128 stands for zero in the data rows.
What is the hidden score of each row? Scores go from 0 to 30, and 15 is about the middle. The score is a weighted sum of the row's numbers plus the product of two more (or one squared), each taken from its middle value.
[146 182 169 154 144 154 130 150 134 139 174 118 101 150 151  62 163 124 110  44  68 101 171] 15
[142 119 147 131 118  85 140 162 126  50 117 144 145 121 116 147 143 172 158  44 133  43 121] 6
[138 166 132 117 102 134 114 153 156 156 154 137 105 173 139 129 143 136 184  69 111 141 165] 9
[136 129 126 149 140 140 177 136 104 153 174  72 127 128 115 139  74 109  79 148 114  98 112] 16
[ 43 124 151 128 126 129 102 114  44 166 158 143 127  90 148 138 137 145 145 124 167 144 121] 22
[121 150 149 132  76 140 128 161 136  94 169 156  73 109 119  86 135 126  44  91  98 113 151] 16
[135 134  97 134 120  99 140 111 147  84  58 143 133 128 125 158 128  77 142 103 168 140 103] 16
[120 162 159 143 165 188 132 122 163 166 208  60 119 149  44 128 103 131 114 113 107 109 172] 22
[113 116  97 124  59 105 146 130 136 137  57 135  87 117 100  89 148 103 125 112  72 103 158] 20
[ 86 117 156 134 122 137 125 123 154  50 138 172 116 107 134 115 157 148 143 100  89 133 158] 16
[119 176 156 148 117 168 159 147 131 136 189  64 110  44 122 117 108  82  97 127 105  63 159] 23
[103 125 127 125  64  97 153 146 154  50 108 106  89 112 111  97 154 101 175 102 113  81 169] 13
[148 137 155 120 168 190  80 133 131 129 136 148 202 149 181 136 136 164 161 181 160 151 113] 16
[128 125 134 129 131 145 155 128 147 128 110 100 154 136 128 135 118 118 133 146 142 112 124] 16
[ 97 117 102 151  97 136 137 115 115  82  63 161 139 117  44 133 159 106 105 106 105 169 119] 24
[ 43 155 172  87 149 177  85 129 135 119 132 190 175 137 153 146 125 200 144 165 159 137 109] 15
[125 137  63 151 159  98 120 119 143 128  81 179 159 123 152 168 129  99 115 114 178 171 102] 15
[136 137  86 137 127 122 133 136 118 104  91 184 177 107 100 187 118 162 130 136  60 161  99] 10
[ 89 100 153 153 151 123 171 138 121 108 118  96 127 158 157 155  84  92 126 156 140 120 128] 13
[176  78 146 110 135 159 100 162 128 123 155 154 167 134 129 189 127 162 194 151 181 128  97] 12
[165 153  63 145 148  61 121 145 137 107 178 122 150 139 144  91  75 169  99 150 157  80 154] 4
[ 75 150 143  45  93 124 146 117 139 139 136  60  83 113 145 107 169  97 129  67  88 162  71] 17
[152 137 147 126 179 126 105 137 107 130 137 137 156 135 133 163 142 159 117 149 163 157  84] 14
[193 149 117  45 165 156 117  83 142 164 180 138 143 105  44 142 112 157 135 115 167 150 111] 22
[159 133 119 183 201 132 155 131 102 171 158  87 172 179 138 172 135  44 127 213 152 168 122] 27
[153 203 176 135 122 138 109 163 130 125 148 157 127 124 128  95 170 128 130 115 117 117 133] 17
[124 191 135 142 105  76 106 175 131 127  57 142 104 102 145 119 166  89 165 114 188 152  85] 16
[128 114 137 125 103 161 141  88 132 137 116 163 146 114 126 126 147 135 170  44 122 153  47] 12
[167 109 103 132 112 127 155 148 104 114  86 175 155 103 112 147 101 150 121 131 129 155  47] 9
[110 181 191 142 134 121 151 157 134 142 181  91 110 111 126 117  43 125  84 128 110  70 154] 11
[105 141 159 126 110 122 170 147 120 165 162  79 108 152 132 123 100 146  91 137 100  81 149] 11
[139 122  91  96  54  69 142 129  44 157 133  95  98 115 126 111 124 127 156  93 152 151  79] 28
[150 128 163 109 161 220 112 137 114 156 173 109 190 137 195 125  92 191 134 156 145 138 122] 9
[124 121 122 122 128  61 112 122 158  93 112 116 110 105  99 140 141  84 139 139 127 122 118] 10
[ 98 140 135 188 178 161 154 142 142 148 123 143 137 175 168 130 129  44 108 125  97 129 200] 25
[170 167 170 162 134 137 145  44 109  96 156  91 128 187 136 103 102 139  44 149 133  78 142] 20
[135 122 156  85  59 120  96 149 123 146 119 136 138 130 145 135 157 161 181 143 141 160  47] 16
[153 163 139 171 153 134 103 125 149 168 123 114 137 139 122 145 160 111 158 122  60 162 122] 21
[100 138 144 149 111  49 101 144 137 114  57  60  87  80 147 137 216  68 154 145 178 136 114] 7
[105  78 137 128 114  82 142 147 158 122 115 160  99 115 116 154 179 110 180 131  98 134 120] 15
[142 171 111 133 126 107  44 182 116  67 109 107 157 127  44 119  94 130 115 130 166 112  84] 12
[103 114 200 126 170 154  91 125 152  87  57 163 163 134 170 129 145 133 162 145 148 148 123] 20
[113 107 154  45 134 122 119 125 150 135 140 135  92 133 119 117 165 149 164 120  94 128 186] 16
[174 137  82 145 168 117  74 159 141 124  94 195 139 103 140 136 130 137  44 129 176 170 169] 23
[139 154  94 105 135 101 123 115 117  86  73 129 172 104 113 177 121 123 109 150 196 123  81] 14
[141 119 111 101  76 171 132  94 136 162 161 135  92 105  91  83 155 154 170  84  83 139 205] 17
[142 170 125 163 173 147 155 104 125 154 153  49 117 154 132 144 107 127  84  44 139 120 125] 11
[106 139 166  92 111  96 110 167 145 137 151 168 101 105 123 117 168 154 139 140  92  43 134] 15
[129 126 122 191 158 143 167 121 128 141 150  61 108 171 153 143 121  86 104 148  60 133 146] 22
[178 140 123 129 152 105 126  44 135 137 157 136 151 178 127 171 109 142 150 139 164 119 173] 12
[145  88  89  97 106 158 138 118 143 175 163 132 120 130 125  81 186 147 164 118  86 118 172] 17
[ 70 116 182 111 106 121 146 146 140 154 119 182  78  73 131 119 167 120 142  80  98 120 125] 17
[102 111  86 164 119 139 167 138  99 115  80 144 156 158 150 141 127 112 130  86 135 153 133] 10
[118 128 133 133  95  89 146 121 106 119  83  95 123 134 105 141 127  44 148 128 130 128 123] 18
[141 117 148 122 152 140 131 127 139 162 138 115 172  44 137 158  91 150 150 172 157 125 137] 19
[157 139 153 112 170 121  97 145 100 114 129 131 158 155 145 133 145 152 134 157 161 150 102] 14
[ 87  94 165 161  99 114 173 111 126 141  83 130 167  88 142  46  43  95 135 120 142 149  87] 10
[156 101 138 141 199 136  44 103 142  50 151 105 168 193 155 197 108 155 131 147 155 163 118] 4
[118 130  79 155 124 121 118 142 112 115  85 160 163 110 127 130 105 131  86 109 160 136 127] 11
[ 76 121 123 111 101  77 140 147  97 140 136 133  66  60 112 101 170  99 115 114  94 130 148] 23
[127 124 147 180 171 160 149 136 136 175 156 113 134 140 153 117 141 119 142 125 132 159 117] 18
[153 107 129 137 191 113 138 138 111 172 183 102 144 165 131 151 115 161 147 189 138 140 131] 15
[115 158 182 141 147 185 127 108 142 141 152 107 127 174 165 116 143 149 128 134  60 101 149] 23
[143  51 102 151 123 105 170 124 124 164 137 112 127 150  92 141 104 120 154 106 130 145 134] 10
[144  74 113 119 143 141 155 107 115  83  89 122 181 161 140 187  71 127 142 138 170 144  63] 13
[125 122 141 160  59 133 147 152  68 107 141  87 126 115 109 108  83 132  61 211 105  79 158] 17
[114 108 135 138  83 161 150 146 144 156 133 166  92 113 109  78 147 124 168 100  89 106 197] 18
[112 123 112 139  76 158 140 126 155 178 171 120  72 124 134  63 148 128 158  74  60 121 205] 16
[142 107 161 105 170 118 124 126  96  87 151  99 158 170 138 199 125 134 138 160 153 144  77] 14
[144 158 128 123 137 105 138 127 120 163 121 131 156  96 118 121 171 169 119 138 140 137 107] 13
[165 124 151 138 113 129 137 175 118  80 171 177  85 146 115 112  94 129  87 125 115  85 142] 16
[144 111 111 108 120  99 127 130 173 123 125 163 102 160 137 151 115 121 146 102 138 113 140] 12
[164 213 133 109 114 128 133 157 123  89 132  87 143 104  44 135 101 134 105 126 177 106  79] 11
[138 111 146 126  95 118 155 151 111 111 124 149 126 131  44 123 100 134 109  91 118 130 115] 15
[191 113 118 123 177 183 124 108 152 157 174 167 147 144 134 172 100 122 135 102 145 159 129] 21
[124 144 122 120  79 128 127 124 144  99 145 136  89 132 122  76 153 110 134  81 112  43 169] 15
[123 116 185 160 132  61 176 142 152 155 167  89 130 182 143 113 115 127 141 127  95  80 150] 10
[156 167 143 110 115 159 129  44 115 101 140 127 147  44 113 125  93 134 110 118 151 110 102] 21
[159 127 137 122  59 183 108 106 131 147 156 131 154 156 154 166 117 164 117 135  60 156 119] 18
[124 101 133 121 155 146 150 134 112 129 118 133 178 151 145  46  76 151 146 185 104 155  99] 2
[156  99 116 136 150 147 124 163 119 146 189 169 101 146 109 113  43 145 137 114 107  43 188] 15
[110  98 133  90 129 103 121 101 152 124 131 123  88 125 118 150 173  98 174  92 117 143 155] 10
[172 140 117 113 173 172 114  97 162 162 141 102 162 163 176 158 118  44 134 104 159 164  79] 22
[ 86 123 145 134 108 140 123 160 111 138  84 188 143  95 152  46  43 173 139 128 105 136 158] 3
[131 140  63 146 131 132 129 126 117 116 113  86 133 143 153 102 100 149 114 167 149 118 136] 13
[ 97 123 135 145 146 138 134 103 174 124 138  60  99 139 132 114 125 100  95 108 105 109 158] 12
[116 108 150 144 111  70 118 151 171 109 128 111  72 140 151 119 190  58 160 105 128 130 137] 3
[ 97 110 134 136  95 128 122 121 122 109 101 123 108 139 117  83 149 126 152 141  94 126 164] 16
[ 89 121 126 141  72  76 155 157 116 121  99 101 102 134  92 100 178 120 149 135 101  81 149] 14
[157  51 142 133 133 152 129 117 159 154 103 149 158 149 162 136 187 152 163 106 160 147 114] 16
[122 113 119 135  95 120 148 162 127 122 121 178  94 141 126 100 151 139 149  87  86 101 192] 14
[174 157 109 143 212 116 121 136 100 139 172  60 133 160 133 185 128 124 103 167 151 184  98] 18
[100 108 159 123 124 155 124 113 126 131 135 134 132  99 127 113 206 116 156 111  99 133 134] 23
[154 166  63 146 135 130 133 114 112  81 107 128 125 117 126 189  94  90 125 133 188 148 100] 16
[193 133  74 133 150 137 114 128 108 172 141 119 123 178 137 155 114 149 111 149 141 197 102] 14
[158 116 101 138  59 101 130 125 130 127 114 132 121 120 110 130 130  44 118 185 118 114 166] 19
[137 167 131 135 106 131 147 136  97  90  97 100 145 118 125 145 111 112 110 140 175 115  88] 16
[132 145 133 123 116 109 115 137 138 131 121 118 122 133 123 133 169 124 196 150 135 150 147] 19
[139 150 166 130 121 112 128 151 157  93 128 122  67 227 164 119 129  98 139 103 111  82 187] 7
[142  51 146 118 172 115 122 108 142 139 128 104 151 137 133 180 123 106 119 142 182 126  80] 10
[138  83 158 135 139 173 136  86 128 141 105 158 169 198 181 158 113 193 142 169 136 135 114] 18
[ 81  79 135 159 133 134 150 123 122 120 111 112 104 164 156 103 129 103 109 135  98 113 138] 16
[ 99  51 153 139 130 112 155 142 153 170 174  92  94 163 133 124 126 137 108  88 112  97  47] 8
[167 155 153 122  59 202 123 139 131 135 154 108 186 101 148  46 118 184 103 159 137 113 106] 8
[156 147 139  76 133 139 101 130 125 155 169  95 144 187 143 138 125 157 155 158  60 134 109] 14
[105 109  81 152 114 166 104 162 121 117 109 184 143 151 124 100 112 157 129 128 102 141 146] 14
[144 184 124 135 123 162 114 147 110  73 147 132 136 138  99 122  79 131  85 121 155 111 126] 16
[136 159 141 174 155 179 165 144 119 152 199  55 148 126 125 124  80 115  80 151 117 102 147] 16
[143 129 133  90 116 113  72 149 122 126 145 153 117 137 145 114 152 162 167 138 159 130 111] 11
[127  80 139 120 107 130 135 104 150 156 169 169  96 113 129 158 171 107 181  86 123 120 153] 14
[110 100 131  86 129 114 129 124 109 109 108 136 152 176 135 181 101 140 161 162  60 136 105] 17
[141 122 145 122 143 131 117 111 156 124  57 109 149 163 134 125 120 124 141 129 140 117 129] 22
[166  51  92 100 139 138 119 131 130  83 128 110 188 170 120  46 100 141 122 153 174 123 103] 10
[147 101 155 139 169 133 131 139  92  83 132  84 184 172 157 185 132 118 134 177 175 131  67] 18
[130  93 136 112 110 144 142 134 145  50 203 125  99 163 118 135 133 130 147  69 102 100 137] 11
[124 117 131 105 138 121 109 137 131 146 144 165 156 112 141 158 137 158 127 128 157 146 107] 12
[119  51 140 159 153  95 132 138 123 140 112 124 131 142 136 117 162 146 150 133 138 134  98] 12
[123 143 113 174 164 118 131 149 124  56 112 135 150 105  81 157  98  90  73 142 162 113 104] 17
[155 127  89 105 129 139 144 103 170 198 167 140 124 157  95 127 146 138 162  84 100 157 165] 15
[107 137 164 147 130 143 161 138 115 148 144  94 155 162 132 137  74 132 109 147 137  77 117] 12
[181 145 147  45 139 175  94 121 152 141 144  60 142 123 164 127 122 188 129 161 143 138  95] 15
[132 180  79 169  59 111 129 103 149 134 110 119 136 151 114 207  43  69  99 115 179 164 126] 4
[119  96 131 110  73 150 145 110 144 163 171  60  73  98  98  89 127 129 133  92  63 119 177] 14
[106 171 133 181 152 110 155 124 172 140 136  83 106 179 147 149 154  74 112 100 139 119 155] 8
[146 117  63 167 201 170 124 111 120 126 142 133 163 115 125 129 116 121 117 153 172 158 119] 17
[ 89  66  91 117 106 116 111  74 157 169 122 131 112  68 127 162 152  99 176 132 138 140 150] 11
[176 157  71 123 175 138 104 127 127 107 127  81 156 143  44 142  96 121  95 165 162 150  97] 21
[143 131 119 111  93 141  96 155 150  50 128 155 133 111 162  75 138 176 150 145 171 101 151] 12
[162 115 117 112  59 123 138 125 152 105 111 149 131 167  99 156 154 107  44 109 142 151 126] 24
[159 144 144 109 166 184  81 131 143 129 137 157 171 122 170 138 109 179 116 155 149 158  93] 17
[121 149 172 119 142 151 170 116 146 175  57  93 142 119 142  92 127 152  91 114 106  75 162] 26
[151 157 139 106  59 138 158  44 152 131 143  67 165 122 141 132 101 129 130 117 169 101 104] 14
[135 155 158 157 156 110 139 159 149 131 132 159 168  92 145 124 147 124 151 117 170 135 112] 14
[162 212  93 130 151 127 132 109  44 115 139  81 132 110  88 144 118 107  69  90 171 139  75] 12
[136 167 131 185 165 116 133 151 119 129 168 150 110 195 143 156 107 103 102 139 155 132 161] 10
[129 133  63 125 127 115 112 151 126  88 102 121 115 149 140 119 170 127 169 134 126 111 167] 16
[156 145 101 136 107 155 138  44 112 146 125 178 136 183 142 136 133 159 127  99  96 174 160] 19
[122 119  83 152 102  94 142 107 121 152  93 111 118 125  83 150 147 116 101 136 115 147 155] 14
[169 106 146 115 161 118 100 137  44 144 132 153  46 136 133 152 120 157 131 206 160 144 133] 9
[128 122 131 129 131  93 157 135 114 148 119  90 113 122 136 140 109  97  97 204 102 147  95] 23
[133  96 122 127 153 138 135 113 143 136  57 137 139 151 158 159 125 122 152 127  60 123 138] 24
[131 127 150 105 105  90 126 116 139 144 121 129  79 121 141 154 189 124 177 132 135 141 137] 13
[147 144 124 103 116 120 101 147 115 113 106 141 136 116 152 111 140 151 137 184 136 141 112] 19
[142 117  61 124 118 100 136 106 136 125 111 157 108 140  80 159  95 111 101 100 127 154 103] 18
[ 76  98 117  45 110 169 137 117 139 167 195 137  96 125 106 103 154 118 136  83  54 127 175] 19
[112 156 135 133 142 103 114 119 121 111  96 114 159  76 120 163 168 116 137 161 163 147  94] 21
[ 78  51 164 113  91 143 160 133 131 160 143  60  82 143 135  81 146 144  44 118  52  99 195] 15
[102 105 172 165 155 128 120 156 121 118 124 126 129 173 160 176 132  44 157 178 132 159 124] 14
[128 147 147 157 150 147 119 146 154 171 143 158 155  80 148 135 142 131 168 131 163 166 147] 18
[130 110 120 122 130  96 143  72 188 146 106 147  95  89  98 174 162  90 146  69 147 164  99] 12
[201 152  64 124 119 162  93 141 132 140 156 170 114 149 125 138 153 151 145  74 137 192 151] 12
[143 143  61 159 125  91 149 121 102 165 110  96 155  71 118 124 113 130 108 177 173 170  85] 22
[141 136 108 147 132  92 112 145 140 148  93 119 146  95 119  46 217 131 169 169 152 129 139] 21
[137 111 153 161 125 153 184 166 116 127 157  60 138 128 127  79  68 106  96 163 103  82 152] 16
[ 89  67 127 151 119 101 188  75 125 167  91 128 144  98 115 130 159 130 146 139 107 128 119] 21
[165 146 136 118 120 153 137 140 146 101 110  98 164 109 136 126 113  44 123 139 149 129  88] 21
[ 59  96 153  96 122 130 116  95 146 182 118 181 121  91 146 137 194 152 173 117 112 133 159] 17
[161 170 173 115 161 183  98 149 136  50 157 169 153 119 150  46 108 176 120 135 140 117 152] 16
[191  91 128 130 131 153 108 164 128  87 158 165 104 143 132 148 122 135 154 106 153 121 147] 12
[121 129 156 128 134 116 143 124 152 100 132 103 113 139 128 134 106 113 101 121 140  69 138] 12
[104 152  91 145  72 102 144 136 120 126 104 138 103  44 123 124 127 101 122  44 132 156 128] 16
[128 111  82 156 110 103 164 102 121 164  90 114 112 121  88 143 111 118 116 130 114 132 169] 15
[141  92 142 126 111  95 136 162 121 166 108 173 105 150 168 113 128 175 143 183 107 133 134] 16
[ 79 114 106 170 115  91 148  99 135 164 119 136 104 109 138  82 134 103 113 133 128 147 150] 16
[121 100 147 122  86  81 160 149  99 154 126 138 121 123  44 134 150 155 147 176  60 133  95] 17
[154 153  63 123 150  61 143  44 145 129 134  60 155 145 107  46  96 134 102 126 171 124  89] 7
[100 110 139 140  61  70 156 131 131 132  90  97  91  75 110  78 150 107 122 126 109  86 150] 15
[139  91 118 110  70 143 156 121 153 162 171 163  65 123 110 114 137 143 161  99  72 108 195] 16
[147 105  98 108 134 156 120 137 158 139 127 136 138 182 136 144 156 132 185  88 130 146 152] 14
[134 121 110 124 137 175 134  88 155  50 157  93 117 125 122  91 124 121  92 109  60  85 168] 27
[136 118 125 146 143 128 129 127 168 112 103 159 121  95 153 145 160 106 160  98 164 145 143] 15
[101 112 124 138  75 160 152 138 143 166 158 150  99 114 111  87 145 121 147  82  83 100  47] 14
[ 91 133  63 132  90  62 138  44 132 139  99 152  68  44 126 117  43 110 119  44  80 153 153] 14
[132 123  63 158 128 107 125  44 122  50 126 137 135 138  44 112 135 144 135 169 137 152 118] 16
[100 133 176 140 132 137 137 119 171 152 158 135  72 140 161 114 126 108 135 104  81 116 171] 13
[123 117 156  94 163 183 126  94 133 162 145  88 184 127 164 133 154 157 119 142 118 120 109] 18
[135 168 114 127 192 128 140 119 160 183 184  92 128 139 114 166  93 156 102 138 140 113 138] 13
[ 83 172 121 140  59  99 137 111 144  98  84 134  88 128 103 112 185  92 141  86 122 138  95] 13
[112 112  99  45 101  61 159 138 124 143 117 106 101 134  75 116 103 110 115 125 118 105 157] 12
[106 155 133 176 162 141 165 101 136 143  57  77 117 136 135 146 108  92  93 108 121 129 139] 20
[ 43 159 139 132 144 195 115 127  44 139 132 133 162 133 167 110 131 181 122 174 120 105  47] 14
[154 178 123 100 135 124  89 122 162 115 175 135  97 150 127 156 138 126 134 110 141 161 109] 11
[158 170 128 137 126  94 158 121 170 148  86 127 129 127 152  95 142  94 142 106 161 146 116] 15
[140 143 200  98 182 178  78 112  44 109 139 146 160 104 155 139 161 181 119  44 155 106 127] 12
[164 130 139 109 131 129 100 117 132 115 161 118 138 123 109 145 156 132 162 151 155 118 132] 15
[ 94  70 125 105 120  85 178  84 140 193 135 138  90 135  44 141 161 130 152 100  90 151 115] 15
[137  51 150 124  92 120 166 131 163 194 187 162  72 161 108 131 112 137 163 113  90 103 173] 9
[ 43 130 161 156 129 157 131 175 137 128 140 102 138 150 161  85 101 161 121 162  60 109 150] 13
[132 129  92 129 134 149 116 101 150 163 181 141  86 143 109 106 155 130 146 102  95 144 179] 17
[150 136  66 123 108  87 128 111 138 128  97 109 131  92  80 159 149  97 119 114 165 130 124] 13
[ 43 157 116 139 120 161 145 123 160 166 157 131 105 168 126 114 160 122 158  72  91 146 184] 13
[ 82 150 143  45 124  94 136 135 128 207 114 197 139 111 151 139 145 174 133 158 105  43 168] 15
[151 211  95 133 138 134 126 164 122  89 113 120 172  97 118 117  92 145  84  99 158 126 109] 1
[ 43  51 150 108 147 157 125 111 102 105 166 138 119 109 110 144 139 115 111 115 142 119  78] 12
[129  51 152 132 157 158 101 104 122 126 109 146 169 178 168 149 166 146 142  44 114 153 157] 17
[131 156 132 162 138 123 126 123 163 129 153 107 100 126 126 115 111 108  83 166 123 104 157] 12
[148 153  63 147  98  83 112 143 125 122  57 136 102 111 162  78 154 127  96  44 149 120 116] 8
[155 137 144 127 172 185 117 113 141 130 122 140 186 159 145 128 107 185 120 183 142 138 133] 22
[150 142 115 133 175 129 132 112 119 143 142  92 153 150 152 146 143 116 129 188 134 166 118] 23
[132 165 133 105 116 125 111 159 117  75  88 109 142 116 139 119 115 115 142 125 171 128  96] 13
[162 146  63 142 142 132 131 124 141 105  97 102 183 131 123 158 140  44 120  44 148 123 104] 12
[139 106 147  91 107 166 100 119  44 111 108 133 189 135 160  92  99  44 157 150 137 141 139] 19
[106 133 112 148 106  61 137 122 144 185 167 144  79 119 116  46 169 125 128  78  50 141 207] 14
[143  51  63 125 102 139 120 155 115  63 121 117 115  44 121  92 110 127 125 121 134 112 116] 18
[146 118 137 152 135 141 120 113 154 133 170 173  41 163 129 151 109 125 113 112 105 121 180] 5
[117 139 132 163 129 135 143 154 146 122 148 108  46 148 120 105 114  97 109 129 106  63 171] 8
[143 138  62 114 148 139 104 120 118 134 108 153 160 141 135 162 128 143 128 109 166 155 125] 11
[102 120  98 134 119 138 109 109 107 111  82 173 129 136 135 132 129 139 105 111  98 184 141] 18
[148 112  63 136 118 125 134 198 122  91 139 134 133 127 150  95 114 150 108 146 111  76 151] 9
[151 147 153  45 137 148 107  93 149 141 146 144 128 159 159 174 134 152 137 128 141 165  96] 18
[121 104 135 130  69 165 152  44 138 152 126 177 102 138 135  76 120 139 151  89  65 121 159] 23
